In the data rows, 128 means zero.
Some points:
[133 132 119 106  94 110 140 159 108 174  75 109  84 141 151  98 138  93
 109 140 122  94 109  44  96 118 129  90 132 119 152  99  73 148  71 112
 173 182 162 193 129 126 109 118 103 111  97 155 107  48 177 151 107 127
 141 179 122 165 125  92 170 175  93 113]
[105 160  91 167 113  96 116 117 204 126 193 180 135 152 149 180 146 109
 178  70 162 171 159 144 169  84  87 104 124 145 194 213 110 172  16  75
  76  53 171  94 144  98 169 115 102 144 104 135  90 164 167 146 109 185
 188 150 114  96 200 134  52 161 200  50]
[124 150 103  45 112 120 117 104 103 111 130 123 112 119 113  68 145  98
 163 122  97 108  80  60 127  76 189  67 144 101 128 120 137 154  52 108
 154 232 163 137 116 161 105 131 129 121  77 146  92 106 111 180 134 120
 130 174 146 128 149 111 109 127  83  96]
[124 172 137 137 140 173 123 255 149 149 144 178 106 114  79 137  65 137
 141 201 114 138 129 107 177 170 163 183 141 155 196 114 161 140 147 151
 196 207 144 154  44 133 148 156 133 119 183 197 191 165 136 140 201 118
 180 117  91 175 146 141 151 130 168 143]
[ 93 104 112 120  78 114 103  88 129 104 156 113 103 120 132 114  90 123
  62  74 123 142 145 144 106 132  71 129 121 136  95 136  92 120 107  93
  58  57  88  38 175  64 166 151  74 155  97  92  79  93 122 133  94 105
 111  43 124  89 120 122 100  76 125 153]
[153 175 123  87 116 140 201 159 136 171 126 102 119 145 115 122 201 109
 124 158 129 131 112  73 117  81 134 132 172 155 197  95 140 181  89 143
 162 224 196 119 143  96 135 102 157 133 143 138 136 127 150 152 132 124
 126 164 172 144  85 121  94 185  89 135]
[109 109 103 162 156  65 102 198 127 145 152 110 111  44 177 185  86 120
 200  82 115 213 118  89 121  48 101 128 183 165 156  84  65 130  37 151
  49 113 141 129 164 180 127 158 163 136 125 128  81 117 148 123  53 117
 178 139 185 140 125  87  69 134 193 146]
[167 144 144 108 113 134 162 146 169 133 123 120 114 189 143  70 111 128
 159 144 134 163  93  69  83 138 145 140 209 137 142 169 127 169 108 149
 171 181 173 154 155 216 148 102 166 106 144 185 151  90 172 180 101 135
 139 186 155 118 108 119 138 209 143 119]
[134 120 101  86  94 103 167 136  95  94 102 109  81 114  63  95 124 115
 149  85  80 111 103  36  45  88 190 100 144 130 120  73  97 150  77  91
 163 169 131 113  89 133 119  61 108 102 152 137  77 117 149 120 127 131
 101 233 110 153 109 112 125 137  87 129]
[111 117 130 115 155 126  87 220 111  95 118 148  55 139  50 122  71  63
  90 182 121 112  52  77  95  93 128  71  65 134 167  77 160 112 145 177
 154 187 118 145  31 156  46 128 114  62 147 142 179 107 132  90 192 109
 129  46  59 133  96 125  94  91  69  93]
[135 117  71 115 135 108 108  65 137 100  70 128 138  94 125 122  94 177
  84  67 114 110 137 169  99  99  73 112  81 122 116 121 116  79 120  58
  61  26 151  50 131  94 120 132 122 109 105  65  90 141 117 108  73 122
  84  70 131  78  89 157 112 119 150  79]
[176  52  90 137 147 125 114 174 112 105 177  90 171  57 180 160  97 199
 112 127 124 152 106 125 188 110 172 139 180 135 111 121  28  64 146 146
  66  88 161 140 166 162 119 146 183 110 128 101 136 162 141  58  52  51
 131 139 157  58  96 123 147  77 146 216]
[119  96  47 229 148 136 133  93 124  73  80 160 113 188 106 182  83  66
 165 149 196  83 110  87 127 110 110 172  96   9 129 134 177  99 149 218
 145 190 143 157  78 112 131 131 149 150 224 193 157 122  47 110 184 181
 132 115  54 209 171  24 122 117 127 153]
[156 173 194  82  87 152 150  53 146 128  90 108 126 189 154  58 194 145
 114 168 124  88 151 160 110 145  97 103 104 174  57 120 196 119 150 103
 151 132  85 116 136 126 145  93  87 184 106 108 172 171 154 164 169 134
 108 110 110 142 188 158 202 195  95  94]
[156 164 154 150 130  77 167 154 136 177 127 149 129 136 101  95 204 177
  99 129 108 147 158 225 160 187 127 148  53 159 137 173 166 144 159 120
  90  69 100 125 214 145 187  69 113  92  77  96 155 126  96 223 151 187
 155 158 155 114 179 177 190  97  95 115]
[106 150 121 223 184 191 110 132 130 121 158 193 173 184 132 253 134 114
 239 164 239 124 134 140 125 112 139 206 157  91 151 157 187 178 162 208
 209 170 177 207 103 161 110 203 120 204 255 239 199 106 101 132 192 175
 127 151 167 218 195 140 157 133 107 145]
[ 76 172 185 167 210 133 169 206 134 145 148 166 177 132  87 122 120 121
  59 174  96 105 160 246 170 179 155 169  17 177 115 193 156 112 199 138
  87  73   0  64  56 100 123 131  97  33 131 146 174 110  69 149 188 109
  98  43  59 139 120 136 153  97  79  68]
[103 101 145 147 129 128 110  94 169 139 192 151 145 118 173 151 122  98
  85  83 150 123 147 209 127 146  81 152  88 166  85 145 109 122 166  78
 106  61 129 118 174 121 160 189 146 150  91  80  89 197 135 108 114 160
 151 154 148  98 105 181 121 153 157 124]
[103 106 130 110 142  91 138 108 159 125 165 108 141  96 151 135 148 116
 113 113 159 157 210 151 144 144  70 128 125  95 118 146  71  99 139  90
 133  30  69 100 152  96 145 155 129 134 129  74  87 166 167 144 109 140
 112  79 165  65 133 156  98  92 144  87]
[148 144 206  73 136 163 151  30 145 139  74 158 171 227 137  59 226 137
 138 117 115 143 153 187 107 201 121  93 102 168 109 127 130 134 158 132
 165 178 131 169 152  77 174  67  82 165 124 110 147 154 147 177 211 129
  89 138 115 121 147 161 151 154 145 118]
[ 50 101 147  47 107 156  96   0 116  97 100 122 123 109 111 111 130 119
  90  85 112 147 130  91  94 110  70  97 125  84  61 108 168  80 159 103
 186  69 174 127  72  50 168 101  84 197  47 121  78 124 162  34 118 124
  65  77  77  61 121 162 149 165 147 131]
[ 89 104 127 247 171 126  74 237 119 118 162 124 140  15 102 175  36 109
 146  91 138 146 136  90 188  94  92 163 104 162 219 148  90 141 157 150
  99 131 161  94  40 197  74 188 189  84 165 139  90 109 115  80 100  34
 196  51  67 154 108 122  62  47 180 109]
[106  94 134 108 101 109 114  50  87 111 162 125 162 111 149 138  94 106
  84 108  69 135  92 165 148 123  68  96 139 114 140 121 130 118  95  77
 103   0  69 111 141 106 127 116  90 162 116  78  94 133  99 128  83 120
 146  94  80  73  91 172 115  81 163 138]
[145  81  33 177  77  81  62  93  57 143  86  66 130 131 146 172 185 125
 167 121 148  29 113 170 156 147 163 206 186  33  28 112 104  84 154 145
  46  98  70 121 217 134  42  93 170  74 132 130 171  83   9  97  97 141
 101 192 202 148  82  39 113  85  96 158]
[179 131 201  73 100 180 129 117 108 128  77  47 128  94 111  77  99 210
 121 174 124 110 110 130  92 178 193  79 146  96  73  92 137 134 142 138
 122 214  80 186 115 128  99 115 123 121  83  63 159 128 107  74  98 103
  85 143 183 126 113  92 138 128  86 164]
[229 161 181 110 154 193 185 140 117 178 138 139 141 171 189 128 184 214
 136 199 114 150 183 140 154 213 255 117 191 169 130 130 202 144 223 174
 204 201 146 167 190 157 131 176 194 169 123 131 147 162 195 127 140 145
 124 182 180 183 126 166 195 162 162 253]
These points spread out most along one direction. Take the direction at right angles to it along which they spread out most. Then take the direction at right angles to both along which they spread out most. Go by this last direction. How many in every 100 of the points above lie lower along it than each point below? Round to a whole number. More than half of the points above lie lower than the first one.
[176  52  90 137 147 125 114 174 112 105 177  90 171  57 180 160  97 199
 112 127 124 152 106 125 188 110 172 139 180 135 111 121  28  64 146 146
  66  88 161 140 166 162 119 146 183 110 128 101 136 162 141  58  52  51
 131 139 157  58  96 123 147  77 146 216] 69
[133 132 119 106  94 110 140 159 108 174  75 109  84 141 151  98 138  93
 109 140 122  94 109  44  96 118 129  90 132 119 152  99  73 148  71 112
 173 182 162 193 129 126 109 118 103 111  97 155 107  48 177 151 107 127
 141 179 122 165 125  92 170 175  93 113] 88
[106  94 134 108 101 109 114  50  87 111 162 125 162 111 149 138  94 106
  84 108  69 135  92 165 148 123  68  96 139 114 140 121 130 118  95  77
 103   0  69 111 141 106 127 116  90 162 116  78  94 133  99 128  83 120
 146  94  80  73  91 172 115  81 163 138] 50
[229 161 181 110 154 193 185 140 117 178 138 139 141 171 189 128 184 214
 136 199 114 150 183 140 154 213 255 117 191 169 130 130 202 144 223 174
 204 201 146 167 190 157 131 176 194 169 123 131 147 162 195 127 140 145
 124 182 180 183 126 166 195 162 162 253] 46
[134 120 101  86  94 103 167 136  95  94 102 109  81 114  63  95 124 115
 149  85  80 111 103  36  45  88 190 100 144 130 120  73  97 150  77  91
 163 169 131 113  89 133 119  61 108 102 152 137  77 117 149 120 127 131
 101 233 110 153 109 112 125 137  87 129] 96
[124 150 103  45 112 120 117 104 103 111 130 123 112 119 113  68 145  98
 163 122  97 108  80  60 127  76 189  67 144 101 128 120 137 154  52 108
 154 232 163 137 116 161 105 131 129 121  77 146  92 106 111 180 134 120
 130 174 146 128 149 111 109 127  83  96] 92
[124 172 137 137 140 173 123 255 149 149 144 178 106 114  79 137  65 137
 141 201 114 138 129 107 177 170 163 183 141 155 196 114 161 140 147 151
 196 207 144 154  44 133 148 156 133 119 183 197 191 165 136 140 201 118
 180 117  91 175 146 141 151 130 168 143] 12
[103 106 130 110 142  91 138 108 159 125 165 108 141  96 151 135 148 116
 113 113 159 157 210 151 144 144  70 128 125  95 118 146  71  99 139  90
 133  30  69 100 152  96 145 155 129 134 129  74  87 166 167 144 109 140
 112  79 165  65 133 156  98  92 144  87] 35
[ 89 104 127 247 171 126  74 237 119 118 162 124 140  15 102 175  36 109
 146  91 138 146 136  90 188  94  92 163 104 162 219 148  90 141 157 150
  99 131 161  94  40 197  74 188 189  84 165 139  90 109 115  80 100  34
 196  51  67 154 108 122  62  47 180 109] 19
[105 160  91 167 113  96 116 117 204 126 193 180 135 152 149 180 146 109
 178  70 162 171 159 144 169  84  87 104 124 145 194 213 110 172  16  75
  76  53 171  94 144  98 169 115 102 144 104 135  90 164 167 146 109 185
 188 150 114  96 200 134  52 161 200  50] 42
